In the rows, 128 means zero.
One turn moves each row of this set onto another row. After a few examples, where does it send each row asked below?
Vos: [111 121 101 149 154 127 145 134 100 105  81 161 153 107 116  92 122 133
 151 151 128 144 146 109 128 139 132 101 161 139]
vok: [ 98 103  89 123 154 159 161 120 108 131 101 144 136 106  89 132 145  90
 102 104 130 147 145 127 105 123 117 139 120 125]
sen: [ 99 112  84 124 140 154 148 116 107 124  95 135 146 106  81 154 151  98
 107 107 134 139 140 127  93 119 116 126 125 130]
vit: [112 117 137 140  73 147 153 137 125 122  80 142 141 154 125 143 139  96
 112 144 117 141 125 143 135 143 123 120 159 146]
vak: [132 109 142 115 144 132 134 117  87 143 119 121 137  79 107  85 145 122
 104 152 144 122 168 125 130 160 122 149 128 119]
Safet: [132 114 118 136 141 117 107 109 111  79 112 127 123 121 127 148 159 114
 144 135 168 125 107 141 148 116 164 112 136 109]
zikin: [131 106 147 114 147 134 116 114  83 140 122 108 134  93 107  89 148 126
 115 152 136 115 159 117 120 162 108 150 134 109]
fede: [140  95 139 133 104 142 143 129 125 101 114 157 150 131 122 153 108 101
 126 138 102 127 142 120 113 149  95 157 152 102]
gegu: [136 121 131 159 139 130 120  90 142  84  98 100 128 134 123 169 156 116
 125 129 126 115 122 138 131 100 156 114 112 127]
tam: [132 109  82 130 151 129 141 121 116  86 102 130 172  92 129 103 134  92
 149 160 122 133 140 100 114 131 140 139 136 153]
Pufup: [119  97 140 108 118 114 185 111 140 115 115 112 122 141 124 118 134 124
  81 124 146 154 117 137 128 146 112 141 147 134]
sem: [132  81 147 143 172 120 131 122 110 104 121 122 136 132 146 147 132 148
 124 128  95 172 141 150 112 132 120  86 155 135]
Lopa: [146 135 140 161 127 110 102 100 122 133 124 131 126 138 113 118 136 102
 152 145 102 145 113 171 114  97 110 120 115 148]
paf: [114 126  95 164 131 153 136 121  92 116 117 125 162 115 118  87 138 129
 152 164 126 171 145 112 131 128 127 139 123 152]
Lub: [147 114 140 151 153 118 122 106 111  57 103  97 125 123 123 157 134 105
 129 130 141 114 123 132 160 121 137 121 122 136]
Vuvez: [ 88  74 138 132 141 153 147 115 131  92 117 128 134  97 137 131 140  97
 107  99  96 130 125 129 111 101 131 145 160 159]
kadam: [139  96 133 128 111 141 160  86 138 126 111 140 124 115 120 116 110 120
 116  95 142 119 105 141 153 140 106 153 135 123]
gamu: [129 125 122 130 142 159 151 128 116 143 120 156 114 125 138  96 152 127
 102 135 131 112 112 102 120 125 172 102 130 150]
Lupak: [144 132 112 132 150 115  93 121 128 133 129 126 101 114 112 129 147 103
 160 134 114 166 119 143 107  93 118 137 139 132]
Pazok: [109 153 146 135 149 108 165 137 107 105 120 139 134 134 122 145 170 130
 121 142 119  84 129 112 149 118 137 116 121 145]
borob: [134 118 108 127 139 147 160 127  99 144 119 158 123 127 137  81 151 114
  93 127 128 114 112 110 124 124 169 111 132 140]
git: [145 113 136 103 130 122 163 118 145 135 129 144 137 145 103 102 135 121
 123  95 124 135 130 170 124 165 116 154 131 152]
sebo: [ 84 109 111 141 116 113 128 115 129 152  92 121 147 111 143 138 162  95
 126 135  97 106 127 148 110  95 105 132 124 135]
rafur: [128 143 152 143 114 142 121 115  92  95 125 123 156 114 135 114 125 131
 118 100 156 128 170 154 124 131 116 155 110 132]
tifup: [130 127 166 108 133  99 161 115  77 130 112 155 126 155 125  96 142 123
 144 132 126 119 120 122 108 104 124 118 164 151]
Vogis: [135 112 147 136 165 136 121 119 117 106 136 124 131  89 147 140 167 144
 125 135 125 186 128 140 124 142 122  93 156 129]
Nuvam: [137 124 154 120 114 149 152 145 120 125 152 127 149 142 131 142 120 100
 138 148 117 121 135 121 153 160 123 144 146 160]
vad: [138 132 140 157 147 109 103 100 119 136 131 105 139 138  94 139 140 131
 151 135  99 140 129 156 107 103  95 120 128 117]
tokal: [134 104 167 139 184 122 125 116 132 114 116  98 129 135 148 138 156 142
 131 135 100 134 130 132 125 135 129  81 155 131]
doro: [136 106 142 139 147 140 134 126  97 129 108 131 142 121 154 137 160 166
 127 120  88 125 176 122 125 132 109 150 119 111]

tam goes to Vos
Pufup goes to git
Now these:
doro goes to sebo
rafur goes to Vuvez
vad goes to gegu
Lub goes to sem
zikin goes to sen
Vogis goes to Lupak
fede goes to vit
vak goes to vok

One turn moves each row of this set onto another row. After a few examples, where does it send each row asked below?
zom: [ 83  76 181 107 115 132 141 191 140 147 133 116 153 186 149 152 134 149]
tudi: [ 84  81 182 108 124 115 136 186 144 146 146 121 150 186 138 151 127 152]
lok: [ 83  80 176 120 120 125 134 186 143 146 128 125 140 183 138 153 136 145]
bipeg: [147 119 171 160 101 140 157 151 174 122 165  72 179 154 146 125 139 147]
pim: [ 85  90 182 111 117 117 134 196 136 148 136 126 142 180 140 148 128 147]
Duno: [ 86  82 173 117 121 124 133 192 147 140 128 130 141 177 135 151 143 148]
rudo: [114 108 155 160 127  97 119 182 148 160 137  75 192 157 164 112 197 136]
tofak: [118 164 188 109 103 103 143 160 169 144 147  73 173 138 143 151 180 150]
nugev: [121 114 173 147 119 111 100 190 161 136 133  78 210 175 162 103 187 137]
kozer: [140 107 138 169 127 109 127 171 152 154 128  88 199 156 152 113 179 135]
bup: [ 79  83 180 111 113 131 144 196 145 143 134 123 152 183 142 155 131 150]
lig: [143 164 172 115 107 102 144 168 153 146 139  87 191 133 139 143 168 142]
Fofo: [147 119 194 156  99 139 154 161 177 127 157  58 188 165 158 108 150 134]
Miv: [131 161 181 146 103  93 137 159 184 135 139  89 201 146 166 156 170 151]
fakuf: [121 153 185 111  86 103 147 160 166 144 141  63 194 145 156 143 172 159]
Zed: [130 110 177 169  92 123 139 146 191 120 155  64 173 175 147 120 166 150]
Buk: [137 104 165 164 120  82 139 176 169 163 146 106 203 163 156 102 178 128]
roga: [134 111 157 149 134  98 126 163 176 145 127  73 200 152 168 110 184 122]
veka: [131 134 171 177 107  99 130 181 161 140 130  88 208 159 179 122 181 145]
Medu: [ 82  83 178 114 120 134 141 192 140 147 139 125 152 177 148 151 130 153]
Zego: [129 118 173 159  99 113 117 159 148 128 130  76 211 176 156 109 185 121]
Fama: [ 80  82 176 115 114 126 140 187 143 143 140 119 148 176 150 152 123 150]
kuf: [125 124 181 152  94 124 140 136 166 132 167  62 213 177 148 138 153 132]
tiz: [123 116 164 157 120  77 116 176 152 156 138  75 204 167 156 109 189 146]
vesas: [143 114 189 157  89 129 166 149 200 126 158  96 172 161 146 120 156 136]
Mef: [139 157 189 113 122 100 139 156 170 158 145  68 199 154 138 141 165 135]
mopu: [ 87  88 177 112 128 121 134 187 147 147 144 133 149 181 136 150 129 150]
piru: [117 148 180 101 112 103 116 164 188 133 149  73 206 148 160 149 166 148]
zof: [ 82  78 174 117 123 125 137 192 147 137 136 127 144 182 140 151 134 144]
Sud: [ 79  83 175 108 124 118 136 191 144 143 138 128 149 183 138 155 129 148]
femis: [122 146 179 118 101  90 123 144 161 120 145  80 212 148 157 136 171 129]
Luze: [ 86  89 179 110 125 115 137 196 142 145 144 125 149 173 138 151 124 157]
Bev: [140 139 190 181 103 115 145 156 182 136 157  83 198 175 156 138 157 149]
Natem: [ 85  79 177 111 122 120 130 180 151 135 125 126 140 184 140 152 138 150]
dov: [126 111 183 175 108 135 148 157 177 127 179  64 168 167 149 119 155 149]
voko: [ 81  76 172 116 116 137 145 193 149 145 134 121 152 179 146 157 130 153]
sazo: [130 117 191 154 102 145 129 153 193 134 165  59 200 188 141 133 155 149]
mokeg: [132 149 187 108  90 102 162 173 172 164 140  99 198 140 157 139 172 139]
surug: [ 84  82 174 112 123 133 134 185 150 139 130 134 144 178 145 151 140 148]

roga goes to Mef
Fama goes to lok
Now these:
kozer goes to lig
kuf goes to Zego
fakuf goes to Zed
dov goes to rudo
Buk goes to mokeg
veka goes to Miv
Natem goes to tudi
piru goes to sazo
Luze goes to voko
mopu goes to Medu

One turn moves each row of this set onto another row. After a few examples, where does it send each row asked below?
litu: [ 98 143 119 139 158  81 120 134 167 126 123 137 127 166]
tig: [ 94 136 163 109  86 133 116 133 148  83 101 157 142 144]
purob: [104 166 154 109 115 155 118 166 149 140 144 146 162 170]
peb: [126 190 133 118 104 136 119 155 153 116 121 133 178 157]
petug: [133 124 132 132 158 119 131 168 152 133 142 152 141 123]
bonaz: [124 135 157 130 103 117  72 134 139 100 116 169 159 155]
gor: [104 126 154 121 134 104 144 134 185 101 116 146 185 163]
Besi: [ 83 155 170 143 115 128 124 121 147 115 108 140 103 139]
sef: [143 135 148 129 156  94 142 158 166 147 116 142 152 161]
tad: [132 149 149 128  88 118 127 168 114 115 117 136 112 137]
Nuzen: [ 98 149 118 134 109 104 115 126 124 102 113 119 105 151]
Temet: [ 78 136 136 125 124 108 116 131 111 115 122 138 106 157]
gefav: [124 163 145 106 114 159 131 141 146 135 127 117 175 167]
sek: [ 90 152 162 147 110 120 145 111 130 106 108 112 128 146]
dig: [113 123 151 123 122 126 124 143 213 110 121 143 149 167]
rez: [150 134 148 126 145 103 125 153 173 148  97 134 146 175]
limi: [111 111 148 126 128 122 121 170  99 122 122 148 162 160]
Divo: [143 118 153 129 125 140  88 128 178 124 143 146 134 146]
debo: [146 143 119 142 103 125  98 174 148 104 112 140 125 134]
kasi: [129 117 147 142 101 122 116 146 138 103 173 130 157 146]
gote: [ 93 162 155 163 133  89 125 133 177 113 100 137 149 174]
fev: [120 143 160 119  96 117 125 164  98 120 107 146 126 149]
ruriv: [136 125 151 127 137 106 117 113 137 108 132 144 190 142]
zegeg: [101 128 123 134 149  96 116 126 160 130 110 121 131 191]
gogu: [148 119 133 124 135 130 103 141 142 126  78 129 161 167]
gope: [ 97 128 154 119  86 135 145 141 148  84 139 134 138 133]
begis: [117 186 146 106 127 145 117 151 161 132 129 157 160 139]
faku: [ 87 138 161 162 132 108 136 141 177 129 126 122 135 185]

sek goes to gote
gope goes to gor
Now these:
petug goes to limi
purob goes to gefav
zegeg goes to Nuzen
fev goes to rez
Divo goes to kasi

